In the data rows, the value 128 means zero.
Here are some numbered points:
[ 78 108 149 141 173 163 109 147 171 169  83  84  71  95  95 159 148 101 113 178 106  90 161 102 101 120  88 152  93  93  95 165] 0
[ 78 108 149 132 107 163 109 147 171 169 163  84 156  95  95 159 148 146 236 178 202 170 161 191 101 150 168 152  93  93  95 151] 1
[160 131 149 145  73  83 109 147  91  89 163  84 156  95  95 159  47 159 113  96 202  90  79 191 101  90 168  61  93  93 176 129] 2
[160 167 149 155 107 163 109  45  91  89 163 164 156 176 177 159  47 110 113  96 106 170 161 102 187 135  88 152  93 174 176  89] 3
[160 103  52 169  89 163 109  45 171 169 163  84 156  95  95 159 148  82 236 178 202 170 161 191 101 161  88  61 173  93  95 175] 4
[160 242  52 187 134  83 109  45 171  89 163  84 156 176  95  76  47 126 113  96 202 170 161 102 187 151  88 152  93 174  95  88] 5
[ 78 102 149  82 244  83 211 147  91  89  83 164  71  95  95  76 148  62 113 178 106 170 161 102 101 157 168  61  93 174  95 183] 6
[160 129 149 108 100  83 109 147  91 169 163 164 156 176  95 159 148 146 113  96 106  90  79 102 187 123 168  61  93  93  95 114] 7
[160 102 149 163 156  83 109 147 171 169  83 164 156  95  95  76 148 125 236 178 202  90  79 102 101 105 168  61 173  93 176 166] 8
[160 159 149 128 103 163 109  45  91  89 163 164 156 176 177 159  47  90 113  96 106  90 161 102 187 139  88 152  93  93 176  90] 9
[160 148 149 160 105 163 211  45  91  89 163 164 156 176 177 159 148 129 113  96 106  90 161 102 187 167  88 152  93  93 176  99] 10
[ 78 107 149 178  95 163 109 147 171 169 163  84 156  95  95 159 148 103 236 178 202 170 161 191 101 165  88  61  93  93  95 174] 11
[160 103 149 105 177 163 109 147  91 169  83  84  71  95  95 159 148  90 113  96 106  90  79 102 101  67 168 152 173 174  95 146] 12
[ 78 115 149 105 129  83 211  45  91  89  83 164  71  95 177  76 148 157 113  96 106  90 161 102 101 129  88 152 173  93  95 116] 13
[ 78  72 149  81 211  83 109 147  91 169  83  84 156  95  95  76 148  72 113 178 106 170 161 191 101 156  88 152  93 174  95 172] 14
[160 156  52 164  94  83 109 147  91  89 163  84 156  95  95 159 148 121 113  96 106  90 161 102 101 119  88  61 173  93  95 117] 15
[160  85 149 131 169  83 109 147  91  89  83 164 156  95  95  76 148 112 113  96 202  90  79 102 101 118 168  61 173  93 176 158] 16
[160 162 149 160  91 163 109 147  91  89 163 164 156 176 177 159  47 121 113  96 106  90 161 102 187 121  88 152  93  93 176  81] 17
[160 136 149 119 123 163 109 147 171  89 163 164  71  95 177 159 148 113 113  96 106  90 161 102 101 105  88 152 173  93 176 132] 18
[160 184 149  53 126  83 211 147  91  89  83 164 156 176 177  76  47 180 113  96 106 170  79 102 187  44 168 152 173 174 176  50] 19
Which two points above are nearest to each new point, looking only along the 7 directions in which the numbered points spread most? Their numbers follow each, nearest first.
[ 78 122  52  91 118  83 211 147  91  89  83 164  71  95 177  76 148 167 113  96 106  90 161 102 101 125  88 152 173  93  95  95] 13 18
[160 241  52 193 115  83 109 147 171  89 163  84 156 176  95  76  47 135 113  96 106 170 161 102 187 135  88 152  93 174  95  71] 5 3
[ 78 112 149 144 165 163 109 147 171 169  83  84  71  95  95 159 148 111 113 178 106  90 161 102 101 124 168 152  93  93  95 161] 0 12
[160 143 149 146 123 163 109 147 171  89  83 164  71  95 177 159 148 118 113  96 106  90 161 102 101 104 168 152  93  93 176 143] 18 12
[ 78  89 149 166 149  83 109 147  91 169  83 164  71  95  95 159 148  84 113 178 106  90 161 191 101 144  88 152  93  93  95 181] 0 14
[160 169 149  45 103  83 109 147 171  89  83 164 156 176 177  76  47 201 113  96 106 170  79 102 187  44 168 152 173 174 176  50] 19 3
[160 190 149  63 116  83 211 147  91  89  83 164 156 176 177  76  47 213 113  96 202 170  79 102 187  63 168 152 173 174 176  41] 19 3
[ 78 151 149 128 176  83 109 147 171 169  83  84 156  95  95  76 148 100 113 178 106 170 161 191 101 149  88 152  93 174  95 153] 14 0
[160 123 149  99 112 163 109  45 171 169 163 164  71  95  95 159 148  60 113  96 106  90  79 102 187 127 168  61 173  93  95 151] 18 15
[ 78 111 149 103 142 163 109 147 171 169  83  84 156  95  95 159 148 143 113 178 106 170 161 102 101 119 168 152 173  93  95 151] 0 12
[160  98 149 144  93 163 211 147  91  89 163  84 156  95 177  76 148 218 113  96 106 170 161 191 101  80 168 152  93 174  95 105] 7 3
[160 240  52 196 120  83 109 147 171  89 163  84 156 176  95  76  47 146 113  96 106 170 161 102 187 142  88 152  93 174  95  75] 5 3
[160 117 149 103 193 163 109 147  91 169 163  84 156  95  95 159 148  70 113  96 106 170  79 102 101  73 168 152 173 174  95 140] 12 0
[ 78 101 149 128 175 163 109 147 171 169  83 164  71  95  95 159 148 101 113  96 106  90 161 102 101 128  88 152  93  93  95 168] 0 12
[ 78  84 149  75 179  83 109 147  91 169 163  84 156  95  95  76 148 113 113 178 106 170 161 191 101 211  88 152  93 174  95 150] 14 6
[160 177 149  53 104  83 109 147 171  89  83 164 156 176 177  76  47 196 113  96 106 170  79 102 187  34 168 152 173 174 176  52] 19 3
[ 78 141 149 176 151  83 109 147 171 169  83  84  71  95  95 159 148 111 113 178 106  90 161 102 101 111 168 152  93  93 176 183] 0 12
[160 105  52 172  75 163 109  45 171 169 163  84 156  95  95 159 148  80 236 178 202 170 161 191 101 174  88  61 173  93  95 173] 4 11
[160 183 149  50 116  83 211 147  91  89  83 164 156 176 177  76  47 194 113  96 202 170  79 102 187  62 168 152 173 174 176  44] 19 3
[160 181 149  59 114 163 109 147 171  89  83 164 156 176 177  76  47 198 113  96 202 170  79 102 187  57 168 152 173 174 176  58] 19 3
[160  99 149 117 124 163 109 147 171 169  83 164 156  95  95 159 148 189 236  96 202  90 161 102 101 102 168  61 173  93  95 136] 8 16
[160 222 149  90 141  83 211 147  91  89 163  84 156  95  95  76  47 169 113  96 106 170  79 102 187  51 168 152  93 174  95  54] 19 3
[ 78  79 149  56 188  83 109 147  91 169 163  84 156  95  95  76 148 112 113 178 106 170 161 191 101 213  88 152  93 174  95 158] 14 6
[160 152 149 141 118 163 109 147 171  89 163 164  71  95 177 159 148 115 113  96 106  90 161 102 101  85 168 152 173  93 176 138] 18 12
[160 244  52 193 111  83 109 147 171  89 163  84 156 176  95  76  47 129 113  96 202 170 161 102 187 142  88 152  93 174  95  70] 5 3
[160 187 149  60 110 163 109 147 171  89  83 164 156 176 177  76  47 186 113  96 106 170  79 102 187  55 168 152 173 174 176  53] 19 3
[160 113 149 113 197 163 109 147  91 169  83  84 156  95  95 159 148  84 113  96 106  90  79 102 101  58 168 152 173 174  95 155] 12 0
[ 78  87  52 184 135  83 109 147  91 169  83 164  71  95 177 159 148 133 113 178 106  90  79 102 101 107 168  61  93 174 176 191] 16 12
[160 106 149 105 197 163 109 147  91 169  83  84 156  95  95 159 148  90 113  96 106  90  79 102 101  54 168 152 173 174  95 155] 12 0
